Each row has a name. Each piece below is followed by the name of the row it came from, unless a question asks for something else. Each question is about the rows just above it. Places in a row count from 1.

[ 0.00, -4.94,  0.30, -3.47,  0.05,  3.75] -> N
[ 0.00, -3.75,  0.06,  9.48,  0.48,  0.37] -> V
[ 0.00, -3.45,  0.29,  3.22,  0.34,  3.51] -> E
[ 0.00,  4.99, -0.13, -2.07,  6.18, -3.46] -> T
[ 0.00, -0.74,  0.46, -0.15,  1.98,  0.00] -> F
[ 0.00,  0.01,  0.01,  2.41, -2.22,  6.11] -> L
[ 0.00,  7.39,  0.31, -6.93,  1.00,  2.22] -> P
[ 0.00, -0.14, -0.08,  8.66,  0.30, -1.91] -> X
[0.00, 1.00, 0.21, 0.66, 1.72, 1.73] -> S
[ 0.00,  3.94,  0.32, -3.46,  2.12,  2.27] -> K
[ 0.00,  6.72, -0.07, -1.50,  0.70, -1.95] -> Z
Row and place of [-0.08] in the named rows:	X, 3
Shared by Z and F:	[0.00]
The one value in N and K:	[0.00]
Move every entry of [0.00] by +1 step of 0.01.	[0.01]

